One turn moves every row onto another: examples first, then more rows asked:
K_948: 12 19 17 -18 -21 -26 2 -5 6 18 -35 -15 2
K_188: -6 34 4 -3 5 -11 -5 -10 16 0 -32 -12 -1
K_151: 1 12 -11 -8 -4 -17 -1 -12 21 -11 9 -24 17
K_238: 10 -36 -1 -15 2 -7 11 -8 16 7 -1 -7 0
K_474: 12 0 13 -6 -10 -10 7 -18 -2 -21 -34 -13 22
K_404: 23 4 -3 -5 -15 -20 -24 11 -3 8 9 -12 1
K_221: 8 3 -5 22 -15 -7 -3 25 2 15 -22 10 17
K_898: 5 9 -10 16 -20 9 11 -17 11 -16 -33 -7 -12
K_660: 2 -4 -6 -39 -14 -15 8 12 9 -3 -38 -18 -8
K_240: 4 18 -13 0 -5 0 23 26 -1 -4 -18 -20 -25
K_872: 7 0 -1 -26 -19 -34 12 20 -1 -5 -32 0 7
K_40: 19 -30 -17 -5 -3 4 14 -4 18 12 -12 6 4
K_473: 17 12 2 5 -26 -22 -3 29 -1 13 -28 -28 7
K_576: 3 18 -12 10 6 -7 -9 24 23 5 -27 -26 13
K_402: 14 10 2 -31 -18 3 4 10 11 16 -15 -4 -24
K_973: 14 18 -13 6 -8 0 20 19 13 17 7 -21 -10
K_297: -10 -1 0 20 -15 -15 -4 -21 17 2 -27 -25 -17
K_334: 18 -10 -20 -8 -3 -14 12 0 -20 21 -15 6 16
K_569: -10 11 -25 8 19 -14 5 -2 -1 22 -22 -20 3
K_517: 28 1 9 2 -10 6 31 12 -6 12 -37 -12 0
K_128: 13 6 13 5 -19 -3 -14 27 2 3 -12 12 -1
K_878: 0 -8 -19 3 -9 1 10 -9 -20 -9 1 -6 -19
K_935: 21 6 -26 3 19 -20 -11 1 -1 22 -19 -13 7
K_968: 11 11 -6 -1 -11 -26 -7 -18 -21 -13 -17 -13 16
K_277: -8 -19 -4 31 -7 -8 12 -2 -2 12 -6 -20 -5
K_10: 18 -21 10 9 -9 -3 15 0 12 15 -43 -23 10
K_951: -10 -14 -17 -19 10 -20 25 5 15 -12 -17 -17 -8
K_775: 6 0 -5 2 -4 8 6 -9 14 -9 -48 -16 -24
K_60: 22 -13 -14 14 7 -16 -19 -7 9 -7 -28 -27 10
K_492: 14 -13 -13 4 -10 -13 12 1 -16 -25 -7 2 -15
K_619: -23 2 14 -2 -12 -26 9 -12 20 3 -21 -16 -11
K_104: 15 2 16 7 -14 -12 -6 14 -10 -3 13 -15 -5
K_896: 0 -3 6 -3 -21 -10 12 1 9 -13 -11 26 0
K_49: 32 -11 -19 2 16 -24 4 -1 18 -6 -19 -21 15
K_365: 10 0 -4 -38 -11 10 15 0 3 21 -17 -15 -2
K_571: 6 10 -2 -15 -5 -9 -1 2 35 11 8 -1 10

K_660 moves to -> K_128
K_221 moves to -> K_569
Now these:
K_404 moves to -> K_60
K_365 moves to -> K_104
K_240 moves to -> K_571
K_896 moves to -> K_334
K_40 moves to -> K_878
K_151 moves to -> K_474
K_473 moves to -> K_576

One turn moves every row onto another: examples first, then more rows asked:
K_947: 6 14 9 -23 9 12 -16 0 -10 -23 3 17 -5 16 -23 -15 16
K_885: 8 -4 5 17 0 -12 15 -4 7 -4 8 -13 -13 -24 5 32 2
K_600: 5 32 18 -5 -28 20 -8 -4 -6 -23 20 1 -17 -6 4 -21 -4
K_449: 7 31 18 -9 -26 19 -13 -3 -6 -26 20 1 -20 -5 5 -16 -4
K_772: 0 -14 -17 21 10 10 13 -17 -2 0 4 15 18 -13 -4 13 -7
K_866: 2 1 1 17 -15 -13 22 -8 8 4 7 -17 0 -20 8 23 -8
K_63: 0 19 5 -10 0 15 2 -5 -12 -11 -4 17 10 15 -20 -30 8
K_534: 8 -4 6 10 -2 -18 10 -2 9 -6 11 -15 -13 -19 6 36 -2
K_284: 5 -2 5 22 -3 -12 20 -5 7 -1 6 -13 -8 -25 7 26 0
K_761: 5 31 19 -3 -25 21 -8 -3 -7 -24 18 1 -19 -8 4 -22 -1
K_795: 3 -17 -14 18 18 12 5 -14 -1 -9 8 16 8 -17 -7 22 2
K_207: 4 -2 1 22 -8 -7 22 -8 7 1 8 -16 -5 -27 6 23 0
K_710: 3 16 7 -26 4 7 -14 -1 -10 -18 2 16 2 23 -20 -17 6
K_565: -2 24 7 -13 5 19 -3 0 -8 -10 3 20 -3 4 -19 -35 5
K_288: 9 -6 4 10 -2 -14 7 -3 10 -7 14 -17 -14 -22 5 36 2
K_298: 2 22 9 -27 8 13 -16 4 -5 -15 8 17 -8 12 -18 -23 0
K_75: 4 -16 -13 -3 12 -3 -10 -10 3 -10 12 11 11 1 -2 33 -14
K_318: 6 -1 4 7 -7 -23 12 -3 9 -2 9 -16 -7 -13 8 35 -9
K_560: -3 -10 -17 13 3 2 12 -16 1 2 3 12 25 -2 0 15 -19
K_780: 5 12 9 -14 10 19 -9 -2 -12 -20 2 19 -5 9 -24 -20 21
K_83: -2 25 7 -26 3 10 -11 2 -4 -12 5 16 -2 14 -16 -27 -4
K_930: 3 0 3 12 -11 -20 19 -5 9 2 6 -15 -3 -14 10 28 -11
K_476: 1 20 6 -20 -2 8 -6 -3 -11 -14 -2 15 9 24 -18 -25 2
K_441: 1 22 9 -14 12 20 -7 3 -7 -14 6 20 -9 0 -22 -30 11
K_90: 6 30 19 -7 -25 20 -12 -2 -6 -26 21 2 -22 -7 4 -17 -1
K_782: 4 20 10 -22 12 17 -15 5 -5 -17 8 19 -10 4 -20 -24 8
K_614: 6 -18 -13 6 20 6 -7 -11 0 -13 13 14 4 -10 -6 31 -3
K_468: 6 30 19 -5 -24 22 -11 -3 -6 -25 20 1 -21 -9 3 -19 1
K_261: 3 16 6 -7 7 20 -1 -4 -13 -15 -2 20 3 7 -23 -29 17
K_279: 4 0 3 19 -9 -16 24 -5 8 3 4 -14 -2 -21 8 25 -6
K_46: -2 27 7 -18 2 15 -5 0 -6 -8 3 18 0 9 -16 -34 -2
K_869: 3 1 2 8 -14 -18 15 -6 10 0 10 -19 -1 -14 10 29 -12
K_819: 0 -12 -15 0 4 -4 1 -13 2 -3 7 9 20 5 0 25 -23
K_154: 6 -2 2 5 -8 -18 7 -5 11 -5 13 -18 -7 -16 7 36 -7
K_656: 6 -5 3 19 -2 -7 15 -5 8 -4 12 -16 -13 -28 5 29 6
K_310: 5 32 18 -7 -27 18 -11 -3 -5 -24 20 1 -18 -5 4 -19 -5

K_560 moves to -> K_772
K_600 moves to -> K_761
Now these:
K_207 moves to -> K_656
K_930 moves to -> K_279
K_83 moves to -> K_46
K_710 moves to -> K_476

